name the system of each run
In the rows, 128 means zero.
j130, trace 1 (10 x 32)
[[155 124 166  86 112 132 170 149 173 164 151  84 194 120  96 119 104  88
  155 156 107 117 149 123  87 106 117 147 177 155 102 126]
 [144 145 120  82 112 108 156 162 159 175 123  84 162 120  79 139 125 109
  169 147 107 131 123  66  89  95 162 141 146 155  83  89]
 [130 148  85 129 130  99 115 151 149 175 105 123 128 133 106 149 138 123
  173 129 103 166 100  43 125 109 172 135  97 139  92  74]
 [104 143 103 185 138 123  84 117 142 146 100 152 105 150 149 139 120 110
  180 127 118 214  99  83 163 122 159 137  81 141 110  82]
 [101 143 139 205 134 123  99 102 149 111 103 154 111 155 155 120  94  95
  154 124 140 213 116 150 178 123 132 148  88 151 138 114]
 [ 94 150 176 169 117 114 156 113 144  75 107 120 111 150 123 108  77  97
  114 135 166 180 135 202 162 107 123 156 130 150 153 142]
 [ 97 164 161 107 105 100 189 130 133  74 101  90  98 130  85 117  89 126
   79 121 175 133 134 201 127 100 140 149 150 137 158 143]
 [ 99 161 111  86 108  94 176 152  93  86  93  93  79 117  84 134 133 170
   68 115 166  96 115 152 108 118 158 122 124 116 145 129]
 [113 143  78 108 130 104 130 139  75 108 113 134  69 114 120 143 172 189
   70  92 144  85 108 109 127 146 151 103  99  95 143 130]
 [119 109  94 143 137 150  80  96  70 112 131 166  82 124 176 138 172 177
  101  95 126 105 113 124 150 165 117  99  99  86 146 142]]
j264, trace 2 (10 x 32)
[[152 112 141  60 116 133 166 138 109 118 147  98 143 101 105 118 146 154
   79 127 133  41 150 150  91 133 104 115 173 106 141 160]
 [166  86 145  88 130 168 129 116 114 134 167 128 160 106 142 122 146 136
  108 134 115  49 157 139  96 148  93 112 176 111 130 159]
 [175  80 138 111 135 173 105 113 142 164 169 140 180 117 153 117 143 107
  159 147  91  84 150 108 109 144  87 118 167 125 108 143]
 [176  98 122 123 142 158  95 128 154 192 154 136 183 124 149 125 147 104
  183 154  81 121 143  62 106 131 116 123 147 140  85 107]
 [158 117  92 124 139 137  86 137 142 192 140 139 155 130 141 144 156 124
  187 140  79 133 119  33 110 126 150 121 115 137  80  87]
 [143 129  67 139 142 133  79 134 118 175 125 150 115 130 145 147 171 148
  167 117  97 148 103  35 127 140 158 106  87 117  90  86]
 [123 128  78 169 143 130  68 116  94 146 114 169  87 139 171 143 165 159
  149 107 111 163 103  68 155 149 154 109  70 113 118  95]
 [109 123 104 196 144 137  72  92 109 109 110 172  83 142 181 134 144 139
  138  97 127 184 110 121 179 148 135 121  80 117 140 115]
 [ 97 143 127 209 138 131  97 102 130 103 103 164  95 154 163 124 109 107
  148 121 144 210 110 145 185 128 130 139  81 143 142 122]
 [ 88 160 148 183 123 113 136 114 147  95  92 131 103 152 127 120  90  95
  142 132 154 211 117 160 170 106 143 159 105 156 139 111]]
j73, trace 3 (10 x 32)
[[103 167 159 105 105  98 186 142 164 114  99  78 134 133  73 126  78  94
  129 144 152 165 125 158 118  80 151 165 151 162 123 117]
 [133 130 185  90 109 131 182 130 169 124 134  78 171 118  91 116  83  90
  129 153 135 109 150 180 100 103 108 158 185 154 128 146]
 [164  97 176 120 130 169 130 110 163 142 161 129 185 123 146 113 103  85
  152 151 113 115 160 166 111 128  85 138 174 144 126 151]
 [151  80 152 180 147 170  85  82 146 143 162 167 166 140 188 111 134  97
  166 135  98 145 143 127 156 147  78 126 136 128 128 143]
 [118 117 135 211 148 147  75  82 130 114 129 180 112 147 189 119 126 112
  148 112 123 182 125 139 183 151 107 129  97 123 140 136]
 [ 87 149 130 186 131 116 112 106 105  75 100 151  78 148 156 119 112 135
  104 109 159 174 110 181 177 131 134 135  92 123 164 133]
 [ 89 142 143 124 115 104 170 119  97  67 107 115  80 127 108 122 114 151
   62 103 174 118 126 207 137 127 131 134 132 112 171 153]
 [122 120 142  76 116 129 171 127  95  89 135 102 107 109 106 127 141 166
   62 109 153  55 144 181 105 136 114 118 161 105 154 165]
 [165  96 114  83 133 144 131 123  95 139 158 130 136 104 139 124 172 171
   93 120 117  40 145 119  98 154 100 104 157  95 129 155]
 [160 102  73 120 145 155  70 127 100 165 153 162 126 115 162 143 188 164
  137 118  93  85 120  59 118 156 128  97 112 101 107 119]]
j210, trace 4 (10 x 32)
[[120 126 188 172 127 138 135 101 140  75 138 145 137 144 155  95  83  92
  112 143 158 148 150 211 157 126  90 147 145 138 165 168]
 [100 144 181 132 116 115 176 114 134  64 118 108 110 129 111 106  93 118
   79 125 172 128 144 217 142 117 114 147 152 134 170 162]
 [ 97 155 164  87  96 104 193 136 131  86  97  79 112 117  77 118  98 125
   83 134 168 111 133 192 113 100 131 150 158 140 145 146]
 [134 150 151  54 105 105 193 167 139 123 122  75 148 114  68 123 113 127
  104 152 144  86 145 146  81  97 140 140 172 144 125 134]
 [159 111 136  47 118 130 170 155 135 153 155  92 166 107  92 126 137 137
  113 149 116  54 155 121  70 121 116 120 180 123 114 142]
 [169  98 123  76 127 149 134 129 106 145 160 124 150 103 131 124 171 162
  105 126 109  36 148 108  88 148 103 107 163 100 123 150]
 [148 105  92 100 135 142 108 121  77 130 145 148 111 112 148 134 183 188
   91 106 114  57 124 104 107 162 117  93 129  87 136 152]
 [119 124  70 120 136 119 108 127  76 129 123 148  80 119 139 145 186 198
   93  97 122  90 108  83 132 156 145  97  96  85 130 125]
 [115 145  66 125 132  97 106 139  97 152 102 139  83 129 121 153 170 172
  123 101 122 133  92  54 131 138 173 116  80 108 109  90]
 [125 142  74 143 139 112  96 147 132 173 113 131 119 136 131 144 153 138
  170 126 102 163 100  34 131 126 170 121  86 131  97  77]]
j987, trace 5 (10 x 32)
[[142 100 118  85 125 138 137 120  87 112 147 125 112 109 135 127 166 179
   76 104 130  42 141 142 108 156 105 101 149  84 150 163]
 [119 106 107 149 137 157  85  91  83  98 134 175  86 120 180 132 168 164
   95  98 135 103 125 150 154 174 107 101 105  89 158 150]
 [107 126  93 186 141 140  70  94  93 114 109 171  72 138 177 137 150 152
  126  99 127 170  99 110 174 153 134 114  74 110 143 115]
 [114 146  79 165 139 110  87 135 117 155 102 147  95 146 138 142 147 139
  158 117 113 188  97  58 154 122 167 125  75 130 108  86]
 [138 138  88 108 131 111 111 151 143 189 119 111 140 125 108 149 148 132
  170 128  94 143 109  30 109 115 160 131 110 139  77  77]
 [171 108 112  92 127 144 119 143 154 193 152 116 178 115 122 129 151 121
  172 148  82  94 141  57  91 129 127 118 155 133  88 108]
 [170  77 149 117 139 177 103 108 150 162 166 142 182 118 162 114 139 104
  160 144  96  95 150 122 112 145  88 123 165 127 112 143]
 [146  93 165 183 144 170  99  84 155 123 161 161 165 138 182 101 113  82
  157 138 116 137 157 162 154 144  75 138 145 139 137 153]
 [113 130 172 201 135 139 114  92 159 108 123 156 137 153 159 105  84  79
  153 140 138 198 141 167 176 116 115 151 116 149 141 130]
 [ 95 158 161 156 116 104 152 122 167 111  97 102 121 144 103 119  76  81
  151 136 147 203 118 147 149  90 150 162 125 161 124 104]]

runs to name
trace 6 (4 x 32)
[[140 121 179  86 112 135 172 138 170 139 147  85 182 115  87 115  87  89
  138 152 131 108 155 173  97 107 109 149 187 155 119 144]
 [162  94 167 129 124 176 111 105 162 146 163 134 192 124 152 112 115  80
  165 148 107 117 154 143 118 136  80 135 171 146 118 149]
 [152  89 147 192 150 168  73  84 153 143 158 173 158 138 185 111 127  94
  170 125  95 160 137 126 161 144  91 130 131 133 124 131]
 [110 120 136 215 149 143  81  89 130 114 117 178 108 151 179 117 118 111
  147 114 128 189 115 143 184 141 120 136  90 128 142 124]]
  j73
trace 7 (4 x 32)
[[128 118 182 190 133 146 123  99 157 101 130 147 146 148 157 100  88  77
  145 146 135 174 147 187 162 119  97 151 141 154 147 145]
 [120 139 188 107 111 117 186 131 161  95 121  88 149 125  90 113  76  94
  104 144 157 127 150 205 119 103 112 155 167 154 145 155]
 [119 163 140  62 106  96 196 167 128 115 103  74 118 121  63 128 114 137
   91 143 159 102 129 141  90  95 157 140 151 146 125 120]
 [110 153  76  85 114  92 139 156  98 141  98 102  84 115  88 150 158 179
  105 113 135 103 104  76 107 120 175 114 106 112 119  99]]
  j130
trace 8 (4 x 32)
[[121 108 121 207 149 146  70  89 140 135 129 178 122 151 182 123 131 106
  170 117 114 194 114 112 177 145 121 128  92 131 127 110]
 [114 148 116 179 138 125  98 120 161 155 103 138 127 145 133 132 107  93
  191 141 112 220 107  88 157 111 150 149  94 158 100  80]
 [140 145 129 115 122 105 151 152 176 176 119  94 164 134  91 131 109  93
  177 151 107 161 123  71 112  90 153 148 135 166  84  90]
 [160 118 159  72 119 126 171 152 169 162 149  84 194 113  90 120 107 103
  145 159 108  94 151 116  82 110 117 139 178 150 110 124]]
  j987
trace 9 (4 x 32)
[[119 139 190 135 118 131 171 126 178 111 129  98 163 139 109 105  63  74
  139 152 145 161 148 190 135  95 113 165 160 163 137 142]
 [112 165 153  80  99  93 195 159 148 111 101  70 129 121  64 127  93 111
  113 145 151 132 132 153  99  90 154 158 154 157 127 118]
 [104 172  88  84 111  84 162 166 116 133  92  88  95 119  79 146 138 162
  103 124 146 129 102  96 105 105 184 128 109 130 123 100]
 [108 154  72 143 131  96 110 131  91 131 100 141  71 134 127 143 167 174
  121  93 128 142  94  69 148 132 169 112  74 103 123  99]]
  j130
trace 10 (4 x 32)
[[117 113 109 199 147 152  69  95 125 134 129 176 104 144 188 136 144 121
  165 108 114 186 109 101 177 147 123 123  84 119 131 111]
 [120 144 104 178 140 127  91 124 150 161 105 147 124 154 143 134 121 107
  189 133 111 211 102  64 153 115 159 141  90 152 102  78]
 [137 139 115 116 123 111 131 152 171 189 126 104 164 131  96 129 123 100
  183 146 103 159 122  50 108 100 154 148 129 156  83  80]
 [165 111 148  83 124 133 154 150 171 177 153  96 192 117 100 122 123 101
  165 157  94  99 150  97  87 108 117 136 171 151  96 124]]
  j987
trace 11 (4 x 32)
[[129 106 171 186 137 159 109  86 136  91 150 160 141 140 177  95 109 108
  126 133 138 136 149 190 164 142  77 135 145 133 160 167]
 [122 108 145 186 140 154  97  76 108  85 141 174 111 137 186 111 130 130
  104 112 142 136 142 187 172 155  89 125 119 113 167 160]
 [104 117 128 162 130 142 104  94  81  75 122 165  76 130 169 124 138 153
   87 103 154 120 126 181 164 153 108 115 102  96 168 156]
 [102 127 109 126 128 124 126 107  73  79 124 144  76 120 144 132 154 186
   64  86 154  96 122 169 140 154 120 110 113  88 164 159]]
  j73
trace 12 (4 x 32)
[[166 112 157 102 123 144 142 145 173 171 153 102 198 122 105 117 108  86
  170 160 105 113 150 112  92 107 115 142 173 157 100 129]
 [151 101 184 122 122 168 145 122 164 125 152 120 185 121 133 109  94  84
  143 155 122 112 159 178 110 127  79 141 180 146 131 158]
 [131 117 190 160 126 149 138 103 149  86 140 135 153 142 151 102  81  85
  120 148 153 145 155 214 148 125  86 142 156 145 159 167]
 [ 93 151 176 169 122 114 156 109 137  75 104 124 113 147 128 111  80 100
  114 135 165 172 138 202 165 110 122 153 133 142 157 144]]
  j987
trace 13 (4 x 32)
[[154  96 160 164 141 172  90  97 173 157 151 149 178 138 166 114 114  74
  190 146  96 155 146 119 136 131  93 143 152 149 111 124]
 [137 113 172 178 137 152 113 104 180 137 135 138 171 145 149 109  88  59
  178 148 120 178 140 147 154 116 103 153 144 168 124 128]
 [118 143 179 151 118 130 151 120 176 125 124 110 160 144 116 108  66  67
  162 152 138 190 138 166 140 101 121 163 149 171 127 124]
 [109 153 181 114 108 112 184 135 173 115 114  79 149 132  82 114  69  86
  132 142 151 152 140 176 121  93 129 163 167 165 130 133]]
  j987
trace 14 (4 x 32)
[[106 142 128  88 111 112 169 132  86  79 110 101  82 115 103 131 139 170
   53 102 162  78 130 171 114 133 134 119 141 101 160 152]
 [127 110 156 112 120 146 146 106 103  78 146 128 113 119 144 114 133 145
   70 118 148  70 151 199 126 144  91 115 165 104 168 176]
 [148  97 178 130 126 164 137 105 140 108 162 138 171 122 155 106 103  97
  123 147 128 100 162 197 125 133  76 135 176 132 144 168]
 [153 108 174 105 124 159 144 132 176 149 153 109 192 125 119 121  97  73
  161 165 111 117 157 142 103 116  94 145 180 156 106 133]]
  j264
trace 15 (4 x 32)
[[ 89 172 134 100 100  90 182 147 115  86  81  87  84 130  80 132 104 140
   83 120 176 137 116 171 125 102 163 144 132 134 145 126]
 [128 163 135  68 108  97 183 169 147 142 106  72 138 122  61 130 109 121
  127 147 137 119 134 109  90  81 163 141 149 158 109 108]
 [175 116 136  66 121 132 155 154 158 175 151  94 188 110  95 124 128 110
  154 150 102  86 151  90  79 111 124 132 174 142  97 120]
 [177  85 134 103 138 172 106 117 130 154 169 145 172 114 158 116 154 123
  140 141  98  66 152 113 101 142  86 111 167 123 117 147]]
  j210
trace 16 (4 x 32)
[[127 119 159  72 112 133 178 126 120  91 133  98 129 107 102 116 127 141
   67 124 152  58 151 193  99 131 100 129 182 113 153 172]
 [164  86 135  92 130 169 119 114 108 136 166 130 154 107 154 122 162 145
  106 131 115  50 151 136 101 151  90  99 171 102 128 159]
 [160  90  93 148 155 163  66 111 109 160 159 179 137 125 178 134 177 149
  147 119  87 104 128  74 132 163 114  99 113 102 116 125]
 [124 125  74 167 145 131  74 114  97 149 115 172  92 138 168 142 164 150
  149 109 110 163 103  62 153 144 157 108  71 113 116  97]]
  j73
